In the rows, zero is written as 128.
The rows of X fall into 3 groups, and each row is roughly a mix of its group's hidden directions.
X, 95 rows:
[[164 132 151 171 128 129 104  94 125 142]
 [ 89 130 123  92 117 127 132 160 134  88]
 [128 108 157  81 153 124 153 140 113 154]
 [125 111 110 106 155  81 133 166 141 123]
 [ 89 119  85 106 115 125 128 152 146 103]
 [ 89 138  90 128  99 130 130 144 143  93]
 [126 105  92  88 152 115 123 165 138 125]
 [ 80 130  96 121  94 134 133 135 147 102]
 [169 129 167 156 136 120 112  99 120 150]
 [155  92 152 106 167 122 134 123 120 158]
 [103 140 129 105 138  97 141 175 111 105]
 [ 81 133 122  98 121 122 132 159 140  92]
 [109 149 136 135 101 144 138 144 106  74]
 [ 75 143 134 108 142 114 125 164 128 107]
 [156 103 117 130 144 136 116  98 147 177]
 [114 137 149 136 162  75 122 148 116 145]
 [ 77 129 105 101 109 140 156 142 139 116]
 [ 98 138 109  90 123 116 148 171 118 110]
 [106 137 103  83 115 137 150 164 115 113]
 [127 129 166  93 145 121 129 160  97 102]
 [143  96 137 165 148 107 107 100 156 138]
 [101 146 112  88 114 140 148 164 108 110]
 [158 125 167 106 159 125 131 137  96 152]
 [139 109  96 106 167 105 105 159 135 122]
 [136 114  88 114  87 145 140 114 158 108]
 [142 144 120 182 112 135  97  99 137 122]
 [164 131 147 171 132 130 101  94 127 144]
 [106 138 154 106 154 117 125 169  96 108]
 [171 124 135 163 137 130 124  96 118 163]
 [161 134 142 174 129 131  95  96 127 139]
 [143 114  93 103 112 170 133 108 143 155]
 [132 102  89  96 147 107 131 142 155 155]
 [104 128 116  87 113 125 140 152 139  81]
 [ 85 148 130 105 137 108 137 169 105 120]
 [184 104 142 129 161 118 115 131 112 138]
 [105 122 123 111 147  83 137 172 127 107]
 [131 128 153  87 134 126 133 160 101  89]
 [176 133 166 139 155 121 127 119 106 150]
 [110 150 113  92  99 144 153 155 114 102]
 [107 129 100 163  94 130 113 106 159 109]
 [102 141 124  89 132 108 146 175 114 114]
 [ 74 137 115  93 128 121 129 152 151 115]
 [150 102 114 125 150 126 117 105 149 181]
 [ 93 137 147  88 149 121 124 167 113 118]
 [146 134 108 112  91 178 142 120 127 105]
 [146 113 154 169 153 111 106 100 135 150]
 [ 79 141 130 104 135 115 129 163 131  96]
 [111 116 132  74 141 119 157 161 118 127]
 [157 113 122 144 134 146 113  87 146 169]
 [ 65 144 111 126 131 117 123 143 156 127]
 [ 72 153 121 127  93 145 139 121 138 123]
 [117 106 122 127 169  93 116 134 135 171]
 [ 86 148 119  95 132 138 137 151  99 155]
 [169 117  99 156 108 136 138  91 141 137]
 [ 95 132  79 120 110 128 127 151 148  98]
 [ 75 160 130 111 100 143 150 135 125 124]
 [ 87 137 120 105 123 127 128 167 124  87]
 [108 134 105  80 127 148 119 168 114 137]
 [ 88 155 133 144  86 139 152 112 138 114]
 [163 114 127 148 130 148 113  86 146 162]
 [151 120 143 170 121 151 110  83 135 136]
 [ 85 146 160 129 162 107 117 153 117 133]
 [ 90 143 123  95 132 111 143 171 109 118]
 [155 115 123 149 127 150 112  83 148 162]
 [164  79 146 109 153 114 141 124 127 143]
 [186 112 111 137 117 134 142  94 129 138]
 [155 124 154 171 133 136 107  87 137 141]
 [174 109 119 143 115 155 123  90 150 134]
 [111 146 170 136 144 127 111 161  94 107]
 [163 133 154 170 128 127 105  93 125 142]
 [138 134 171 109 152 118 127 154  90 107]
 [179 122 144 162 132 137 123 105 104 147]
 [170 123 135 162 138 131 124  96 119 166]
 [ 72 133 113  96 129 122 127 144 157 135]
 [140 107 131  81 165 117 139 158 116 141]
 [127 135 173 136 160 116 119 153  87 125]
 [ 82 132  94 123  95 135 134 137 146 101]
 [ 83 146 156 126 148 116 115 164 112 113]
 [175 136 164 134 157 121 127 127 101 146]
 [160 119 125 140 130 151 115  87 143 170]
 [ 66 141 110 126 123 121 122 142 159 124]
 [ 66 139 115 112 131 119 125 154 147 119]
 [133 165 155 140  94 147 137 124 111  89]
 [ 76 162 128 110 106 149 149 136 124 131]
 [139 117  94 143 100 139 133  91 165 148]
 [104 149 136 136 106 131 136 149 112  72]
 [178 119 123 159 124 136 129  93 124 155]
 [147 135 170 158 153 126 113 133  90 143]
 [125 101  79  90 120 148 140 138 146 130]
 [105 138 120  88 134 106 146 175 115 116]
 [130 110 143 154 162 103 106 108 140 167]
 [137 147 137  93 146 130 164 166 101 129]
 [106 159 171 139  94 129 135 101 126 142]
 [120 161 136 171  90 145 125 101 130 121]
 [ 72 149 115 119  94 139 143 129 142 120]]
Here is one row from each group, named. Which group is each of the other rows in?
[149 114 153 171 145 111 107  96 141 144]
L
[ 89 133 124 134  82 159 146 106 141 131]
E
[136 132 135  99 110 139 131 154 109  71]
P

[ 94 127 116  82 110 130 135 146 151  98]
P
[129  98 142 144 168 104 107 117 142 166]
L
[154 128 139 167 148 123 122 101 120 173]
P
[ 97 145 129 106 125 105 143 171 113  95]
L
[ 76 159 112 115 110 143 150 144 128 114]
E
[156 112  98 131 111 132 141  87 159 152]
P
[114 120  87  90 104 148 149 147 134 108]
L
[121 155 147 147  96 159 132 121 106  88]
L
[186 114 152 132 122 142 130 120  95 119]
P
